Which row each row swaps with, under one turn or mirror:
k_783: [ -1  15  -8  -7   4   2  -5  27   9   4  17   5   8  -8  31  16 -22   4]
k_502: [  2  -3   0   0  25  -1 -10  39   4  -6   6 -13 -15   0  -1 -18  -7   6]
k_611: [ 12 -20  -1   8  10   9  21  -7 -11  -5  -2 -18  -1 -17 -26  -3   2   4]
k_278: [ -5  12  -4  18 -35   1  17  13  -9  -4  17  -4  -2   7   4  -4 -14   4]
k_677: [  0   4  -8   7   4 -33   8 -16 -10  -7  16 -10  19  12  14  -4   5  -7]
k_756: [ -6   1  16  -4   2   4   2  23  20 -18 -15  -3  14  -2  11  25 -18   8]
k_524: [ -6  -6  -5   3   7 -17  -8  31 -11  -9  28 -26   6   2  -3  17 -14   7]
k_936: [  8 -14   9   5   4  12 -10 -33  -4  -3  -9 -19  15  -3  -4  21  -8 -16]
k_514: [-13   9  -8  -4  21  28  -3   9 -15   6   7  10   2 -19  10  -1   6   9]
k_865: [  5  12  -5   8  -2 -14  -4  13  11   2   8  23  24   3  22 -14   1   4]
k_392: [  4  -3   2  14  31  -6   7 -19  13 -10  13   1 -14   0   6  37  -7  -3]
k_2: [  6  -4   8   8  28   7   7 -39   3  -4  14  15  -8  -4   5   7 -13  -6]
k_393: [  0  -8  29  28   2  -1   0   3 -12  -2  11   5   3  -2  -3 -33 -13 -10]
k_742: [-19   0   0  21   9  24 -14   1 -13  14   7 -10 -15   4 -23  17  -2 -12]
k_776: [ -1   0   0  12  17 -13 -16  16  -4   0 -22  32   2  -4  -6  19  -1 -11]
k_744: [  8  -1  -9   0 -36  -1 -12  -8   7  -8  20   5  15  -2  -6 -13  -6 -10]
k_227: [ -5  -2   3   0  27  -3   7   2   8  -7  -5  39 -18  -3  -5  16 -14  -6]
k_973: [  1  10  -8 -10  -9 -26 -11  15  15  -3   0  26   0  -7  17  -2  -5  -2]
k_321: [  5  -3   3   9   8  -7  -3  -6 -16   3 -32   0 -13 -14 -28   4  -8   5]
k_498: [  9  13   2   5   0  -4  19  21  17   4  24  22  -2  -6   9 -14 -12   6]
k_164: [  5  -1  -3  14 -42   0   3  -8   0  -6   8 -21   6   1  -1  -4 -11 -10]
k_423: [ 16 -12  -9  12  15  26  -5   4   5  16  -3 -16   0 -21  -5   8 -19 -25]
k_478: [  5   9   3   6  18  -1   3 -36 -15  14  -9 -12   9 -10  -3  15 -16  -7]
k_592: [ -4  -2   7   0 -29  -9 -20  31  -2  -3  18  -4 -13   2   4  -7  -4   4]
k_91: [ -2  -3  12  -6 -15 -14 -17   2  -2 -19 -13  -4  -2   5 -18 -23   8 -11]
k_754: [  2   0  19   1  31 -13  -2  39  -7  -6  12   0  -7  -1  -4  18  -6 -14]
k_718: [  3   5 -13  -4  -4   9 -23   3   6   5  14 -23  11   8   9  32 -21 -16]
k_262: [  3 -20  21  15  15 -11  -3 -12 -19 -27   2  10 -16 -14 -19   2 -11  -6]
k_219: [  7  -4   3   5  44   6   3   6  -9  -9  13 -33  -5  -4   1  -2 -10  -7]
k_170: [-14  -5   2  -9 -20 -14 -28   1   8   1   4  11 -19   0 -21   4 -17  -9]
k_477: [ 20   9  -4   1   2  16 -17  24  18  23  14   2   5  -7   4   4  -2 -17]
k_427: [ -1 -13   8  11   9  -7   0 -18 -28 -10  -1 -12 -16  -9 -33   5  -8   4]
k_645: [  4   2  30  11 -17  10  -6 -14 -15  -2  21  16 -16  -3  -8   1 -20  -3]
k_580: [ -2   8  21   1  -7 -19   5  15   8   8   3 -38   5 -11   3  -4 -15  -4]
k_237: [-14   9 -16  13  -2  -6   8  -7  10 -21  15 -25  -7  23   7   8   1   3]
k_922: [  3  10 -18  -1  11 -11   5 -11   7   4  14  -9  31   6  13   2  12 -14]
k_845: [ -9  -6  -4  -6   1  -3   5 -13  -7 -21  33 -29  -7   5   4   3   4   6]
k_949: [  8 -12  27   4  10  15  -4   9 -15  10 -11   9  -6  -9 -26  -7 -18 -17]
k_878: [ -8   3 -11  -4  -2 -26 -10 -12  11 -21   8  -3  19  19  14   4   6  -8]
k_723: [  2   4   8   1   0  15 -18  22  -8  20   3   9   7  -2   4  21 -36 -20]
k_388: [  4  -1  10  21  26   7   7   6   0  -4   3  42   1   4  -7  -3 -12  -3]
k_932: [ -1  -2  -4   4  45  15  -4  22   4  -5 -15   8   6   0  -2   8  -9  -2]
k_534: [ -2 -11  -9  11 -34  -6   1   2 -14  -7  12 -15   6  -7   2  31  -5  -1]
k_688: [  8  -8  -9  13  13   0   5 -37  15  -1   5   5 -17   7  -7  21 -11 -10]

k_278 is swapped with k_321
k_865 is swapped with k_227
k_688 is swapped with k_677
k_237 is swapped with k_478
k_754 is swapped with k_477
k_262 is swapped with k_744

